128 stands for zero in the data rows.
Some points:
[153 131 131 129 160 121  90 112  93  90 123 148 141 125 110  38  99 110
  84 105 118 128 103 150  99 153 115 109 159 138 136 147 119 118 128 142
 136]
[131 114 108  97 151 131 105 153 103 123 159 135 145 125  73 148 139 118
 165 102  96  70 164 145 139 147 124 154 121 160  98 130 154 107 121 144
 134]
[162 113 120 121 121 103 120 111 161 167 116 103  82 150 149 101 137 145
 110 153 136 100 108  92 149 126  69  92 101  77 100  98 143 136 114 138
 110]
[112 136 134 122 163 121 100 116 121 104 146 135 111 113 122 135 130  90
 104 124 149  98 147 143 147  70 121 130 113 144 158 172 129 118 129  96
  79]
[130 122 105 102 151 136 144 133  71 169  93 144  79 141 139 114 132  68
 162  98  99 105 117 123  88 183  97 155 100 110 129  98 127 117 116 101
  99]
[102 184 130 101 156  95 117 134 112 100 140 149 126 114 141 141 100 137
 132 141 112 108 136 109 139 156 107 155 161  83 101 134 154  74 182 121
 120]
[118 125 162 184 113 111 147 127 106 156 139 145 150 143 129 148 123 135
 128 149 123  96 133 127  86 150 123 147 106  93 173  94 135 146 152 146
 144]
[162 123 121 129 138 138 139 106  69 158 108 132 126 136 128 135  94 106
 135 147 165 122 100  79 120 113  92 134 127 128 113 147 162  93 127 127
 150]
[125 119 128 129 132 126  82 151 110 152 110 115 127 118 157 147 121 103
 130 136 115 150 140 133 116  87 153 178 165 109  95 158  97 138 202  85
 153]
[154 114 166 132 126 113 108 130 120 133  95 117 115 113 153 129 119 136
  97 106 147 153 160 139 106 125 114 123 103  92 101 140 191 124 139 103
 137]
[120 152 125 158 142 155 101 124 132 107 100 144 108 120 136  66 123 104
 107 184 129 117 142 116 156 125 144 144 117 151 169 158 128 107 134 140
 126]
[142 152 126 124 160 117  90 137 148 122  99 150 166 112  85 111 111  77
 115 193 179 119 132 173 116 144 107 153 143 128 140  92 165 163 149 118
 148]
[ 85 131 148 148 114 102 120 124 131  96 118 113 153 165 164 161 132  79
  85 128  82 127 147 175 133 139 114 180 107 146  93 164 141 164  98 118
 106]
[141 118  85 133 135 100 150 138 102 117 146 128 129 107 144 109  91 108
 130 129 164 148 116  49 127 158 152 145 113  89 161 141  90 143 170 158
 126]
[ 89 136  74 151 127 136 122  98 113 134  94 156 128 111 151 137 156 132
 139 102 131 101 137 102  86 140 118 131 116 112 137 147 188 141 128 120
 153]
[121 136  99 151 150  87 113 123 153  99 124 133 125 155  74  71 104 144
 148 143 122 154 120 148  79 161 134 124 113 123 112 119 144 110 137 116
 127]
[118 119 131 144 127 184 105  87 139 135 118 156 114 157  97 137 144  89
 119 197 137 125 106 116 166 139 109 120 100 117  99 172 146 113 174 148
  66]
[114  96  92 112 111 120 114  99  71 101 127 160 147 144 162 132 115 116
 139 116 168 139 131 121 146 123 118 127  98 113 159 113 122 117  89 107
 128]
[126 111 141 117 131  84 147 139 132 156 106 122 116 129  90 185 131 124
 152 146  94 171 116 145  91 156 156 114 158 119 194 157 131 110  97 123
  96]
[124 117  82 150 127 146 148 129 102 119 151 123 122 112 126 128 139 153
 103 130 121 164  95  89 113 136 132 167  98 127 116 122 149 143 115 125
 143]
[135 147 104  91 163 109  84 134 121 183 133 122 130  87  98 119 153 176
 154 141 142 114 121 165  84 110 115 138  79 144 132 144 135 118 115 157
 132]
[141 126 160 101  76  90 152 142  96 152  99 116 123 164 130 103 127  78
 113 149 145 119 124 102 105 104 127 114 112 118 156 152 188 139 168 135
  97]
[ 98 166 131 138 133 113 146 137  77 137 117 121  85 163 116 145  74 142
 163 141 132 109  88 188 153 128 164 136 103 116 117 141 120 141 162 164
 117]
[122 148  72  75 154 146 148 104 121 191 138 141 139 166 113  84 141 152
 130 158 112 157 155 123 118 107 134 165 148 112 134 113 145 120 166 153
 115]
[128  87 130 130 143 140 100 118 101 106 122 135 104 108 146  89  99 163
 167 184 146 134 162 151 119 120 159 147 145 112 133 111 191 120  76 137
 109]
[114 115 129 127 145 124 169 117 114  91 128  81 181 128 143 166 105  91
 132 120 144 117 141 162 175 158 172  83 107 138 142  73  85 121 154 108
 115]
[143 131 106 115 112 108  94 130 122 118 170 125 111  77 132 129 109 141
  93 168  57 128 132 152 173 142  94 117 103  80 128 120 161 157 107  79
 112]
[144 112  54 128 128  96 107 151 159 148 102 157 127 104 146 143 107  82
 129 124 106 122 126 107 141 138 148 101 106  83 116 163 129 106 128 150
 141]
[122 117 109 103 120 149 104 112 121 149 164 104 141 157 135 109 134 126
  98 108 141 175 120 145 149 122 120 122 108 115 140 118 199 104 127 155
 135]
[123  87 144 143 138 128 107 116 132 153 110 154 114 141 159 124 131 127
 140 145 116 130  86  84 117 103 130 137 131 165 108 135 166 164 139 123
 155]
[134 143 124 122  91 119 165 155 124 145 100 137 133  85 112 116 113 106
 107 116 123  95 102 148 191 115 134 145 152 129  83 138 167 138  86 121
 155]
[112 145 142 108  95 125 133  56 130  38  78 151 116  91 123 155 158 111
 116 148 135 160 146 102 132 115 105 118 133 148  92 137 122 130 113 170
 138]
[124 119 137 142 160 138 124 118 113 168 132 153 113 113 109 127 146 180
 121  96 124  67 127 137 112 108 129 133 111 101 149 163 108 104 128 117
 134]
[100  94 152  93 160 121 147 133 132 101 171 148 113 157 124 153 116 106
 147 148 108 104 161 103 104 174 100 130 123 123 113 148 125 136 138 115
 167]
[153 108 111 142 162 130 196 136 153 101 148 124 157 128 111  91 122 151
 101 136 144  87 169 153  74 145 120 136 128 158 157 167 123 109  96  94
 145]
[134 143 117 118 144 115 152 102 143  58 136 160 180 120 160 148 150  91
  79 132 157 129 109  86 150 145 147 138 116 119 115 143 178 142 167 101
 105]
[ 99 130 113 130 149 111 148 140 164 138 120 113 147 128 128 106 135 118
 178 122 141 125 120 127  87 130  93 108 139  80 128 168 159 193 132 171
 121]
[ 97 126 137 104 139 140 109 121 141 189 125  94 144 101 132 110 136 184
  78 106 160 166 146 111 105 134 121 117  88 123 118 135 138 107 126 139
 111]
[134  98 114 125 155 109  93 163 150  93  90 128 150 136 173 109 104 147
 139 144 104 150 152 146  93 134 132 172 115 155 120 108 107  89 123  96
 122]
[ 53 117 137 141 148 162 180 122 122 146  99 127 162  99 148  95  76 151
  84 131 123 120 102  85  97 105 107 106 119 120 146 118 111 168 119 145
 118]
[131 144 129 174 106  94 129 136 120 104 134 109  80 127 117  78 146 139
 115 158 156 121 149 143 125 155 163 114 115 144 141 156 122  94 150 122
 173]
[113 148 150 110  93 150  87  96 159 102 115  90 133 141 156 132 145 127
 134 134 113  97 118 139  89 113 123 177 105  91 110 167 116 116 109  91
 138]
[153 149 131 144 118 152 133 140 115 147 137 123 172 128 105 147 138  86
  93 146 111 148 129 105  57 105 134 155 116 121 144 121 173 119 118 170
 115]
[ 95 151  88 120 134 144 170 111 123 108 139 107 113  93  92 121 124 119
 133 191 129 100  79 111  83 124 124 103 125 128 101 100 167 122 146  87
 107]
[121  98 161 116 129  96 127 118 103 107 124 103 133 135  93 151 129 148
 139 123 151 112  92 113 109 156 169 157  72 131 129 143 112 119 127  79
 115]
[150 141 117 107 123  90  94 164 129  99 113  99 158 139 142  93 139 112
 150 156 109  94  61 119 135 126 112 130 137 146 113 142 117 166 174 128
 127]
[126 137 105  95 101  95 111 134 161  70 114 176 113 172  73 158  97 158
  91 124 134  87 134  83 169  98 111 180 119 114 150 121 149 115 147 130
 136]
[128 125 143 122  95 120 143 145 155 148 152 124 143 136 149 153 101 176
 155 123 132  77 134 154  68  95 134 109 124 121 103 112 134  83 154 139
 131]
[113  97 140 105 140 174 117 161 138 120 160 167 139 125 121 118 153 106
 148 138 130 147 102 137 124 143 137 122  77  93 164 112 166 126 151  99
 147]
[ 80 129 119 111 106 117 108 136 141 162  90 168 107 139 114  95 104 164
  99 139 144 154 118 196 117 190 109 123  99 168 175 152 142 104 156  79
 143]
[114 120 116 130 102 132 104  92 134 132 143 147 134  87  91 129 132  86
 147 147 116 104 137 102  94 132 156 134 109  86 137 129 143 125 112 110
 158]
[120 172 162 122 185  97 102 119 127 163 121 120 153 136 144 130 158 203
 142 134  84  99 132 114 143 145 145 146 145  80 150 145 148 125 138 112
 160]
[134 163 131 158 144 142 141 124  96 107 112 123 162 147 120 141 134 195
 121  77  90 122 106 143  69 109 108 150 113  99 137 113 148  97 156 128
 117]
[119 153 129 149 130 100 141  73 106 230 118 123 147 136 105  97 133 116
 129 159  98 135 163  90 123 139 133 133  93 129 103 105 126 143 143 113
 116]
[121  97 132  90  63 101 111 106 138 140 177 141 139 143 112  64 137  81
 161 118 123 117 121 134 121 118 107 171 129 125 146 164  94 100 120 131
  67]
[126 137 142 142 136 154  88 135 154 161 116  98 132 112  92 161  98 119
 120 139 140 106 157  96  95 202 111 158 132 123 123 135 174  82  94 130
  93]
[115 165  71 135  94 150  74 159  85  96 143 123 121 130 118 139 155 177
 143 134 177 100 160 123 139 168 115 135 119 137 106  99 101 141 124 113
 119]
[151 160  95 169 137 154 108 119 131 183 147 127 163 163 130 159  98 101
 149 150 154  94 161 135  77 155 120 117 149  88 126 160 144 150 111  85
 143]
[109 124 108  98 157  86 118 144  74 182 134 135 144 149 131 132 154 167
  85 165 164 130 118 128 113 124 105 138 137 117 102 171 157 143 111 147
 140]
[111 159 121 154 166 110 150 102 200 151 127 136 103 179 127 171  99 123
 142 143 142 137 100 117 145 142 129 145 114 121 107 132 154 123  98  93
 139]
[155 118 104 133 117 118 145 141 112 157  97 120 152 131 163 146 148 156
 151 159 104  79 120 129 119 149 121 144 110 129 203 113 142  91 133 124
 111]
[133 134 116 126 127 126 154  99 133 115 114 106 124 106 139 102 109 170
 147 134 149  85 154 122 167 107  87 210 137 111 161 133 179 191 177  99
 143]
[121 178 146 153 144  97  87 131 103 138 121 165 185 145 133 129  97 189
 145 143 108 134 143 136 136  71 118 121 113 123 118 123  98 150 126 142
 122]
[118 103  93 149 145 121 109 105 100 122  91  96 160 143 111 140 168 103
 140 145 120 108 116 152 118 100 110 139 134 101 144 117 159 135 114 160
 165]
[151 173 139 159 106 151 120 125 142 127 110 172  95 146 147 106 159 133
 132  92 128 107 124 130 167 119 133 112 172 148 111 102 119 140 121  88
 101]
[127  95  98 122 157 141 143 102 107 117 131  94 118 161 101 133 111 148
 154 132 115 118 154 129 100 133 131  93 122 126 102 166 183 147 149 118
 134]
[151 139  91  95 136 127 117  86 121 126 147 139 121 107 141 168 106 148
 127 157 137 122  86 118  87 139 114 137 130 158 176 153 161 128 145 130
 115]
[161 130 159 122 149  97 117 150 125 118 145 158 123 129 121 158 148 116
 148 118 110 113 127 129 106 104  97 109 123 112 139  89 139 143 127  89
 162]
[113 105 100 133  97 111 108 150 134 122 109 144 147 125 102 124 151 148
 136 138 154 137 130 137 130 144 115 109 137  76 122 154 131 103 147 104
  83]
[123 160 138 137 138 130 160 183 104  87 107 129 114 105 114 122 137 134
 180 143 133 157 151 105 138 110  93 131  80 101 130 156 143 122 124 111
  94]
[124 101 143 151 150 123  75 134  95 148 131 137 125 150  86 101 136 134
 125  97 162  79 122 109 111 127 123 148 131 106 117 112 148 186 135 148
 119]
[160 140 122  71 155 183 114 101 137  97 115  77  96 121 110 144 123 127
 138 105 128 120 102 133 113 150 172 123 124 109 165 123 127 163 121 162
 102]
[104 165  82 122  88 111 123 129 106 132 163 156 142 129 122  97 153 153
 149  99 162 150 106 110 135 139 183 138 156 109 126 106 166 120 130 101
  98]
There is one direction along which these points spread out most. Take the direction at right angles to it along which they spread out most. Then take the direction at right angles to both along which they spread out most. Go by this last direction. How many in every 100 of the points above lie lower along it than each point below? Answers are rounded to whole numbers. More than half of the points above lie lower than the first one.
[ 75 142 157 124 126  92  75 139 136 116 120 128 119 110 136 142 117  88
 162 107 116 118 165 126 121 144 112 108 141 167 157 131 177 120 158 163
 119] 66
[142 115 155 123  93 157  94 136 132 139 129 102 152 146 101 128 121 134
 165 132  95 169 144 108 166 139  82 115 149 141 152 141 119 128 161  95
 184] 33
[151 133 144 128  88 134 133  93  83 116 114 171 167 106 125 109 112 212
 114 110 129 127 118 130 146 157 121 157 137  95 130 151 145 133 129 120
 106] 7
[158 114 115 153 125  97 100 102 106 134 154 138  86  98 133 137 118  83
 125 134 140 126 156 159 101 135  84 130 115 107 123 113 133 171 164  92
 104] 60
[114 155  86 112 103 124 125 154 156 170 108 137 108 124 114 127 118 130
 113  99  99 157 159 124  96 108 131 129 109 108 146 131 147 157 165 139
 138] 32
[144 130 150  90 147 119 166  93 128 159  97 123 122 119 121 137 137 125
 132 134 138 138 140 149  97 102 125 144 137  76 109 113  96 141 153 151
 152] 29
[123 192 132 129 144 103 127 149 106  85 151 118 114 169 149  98 144  82
 107 147 142 118 131 153 100 134 110 163 146 118 127 126 126 124 112 168
 170] 36
[154 112 117 150 170 119 138 143 149 115 167 123  81 146 117 189 137 118
 124 123 126 159 116 114 103 122  97 153 167 139 129 137  97 135 131 125
 109] 74
[188 169 149  95 110 127 148 132 125 144 110 153 140 135 160 119 114 121
 173 134 150 132 140 123 109 143 135 145  69 143 124 160 117 158 114 116
 138] 60
[138 143 109  94 102 149 107 124  95  93 128 117 121 166 107 142 107  73
 136 150 130 152 123 119 111 103  89 116 123  83 145 152 117 166 109 130
 161] 64
[100 159 138  91 128 139  99 151  85 142 129 137 114 135 120 103 106 104
 116 154 139  99 134  71 113 117 130 137 163  99 120 107 153 101  88  79
 133] 32
[107 165 118 145 151  95 125 120 120 142 127 115 152  95 105 127 126  76
 173  86 170 166 101 128 167 140  88 161 109 122 141 129 141  63 145 120
 130] 68
[108 112 160 133  95 142 146 134 119 147 140 161 127  83 177 138 130 197
 130 158 137 144 107 161 160 151 100 166 133 119 116 143 126 115 126 141
 127] 15
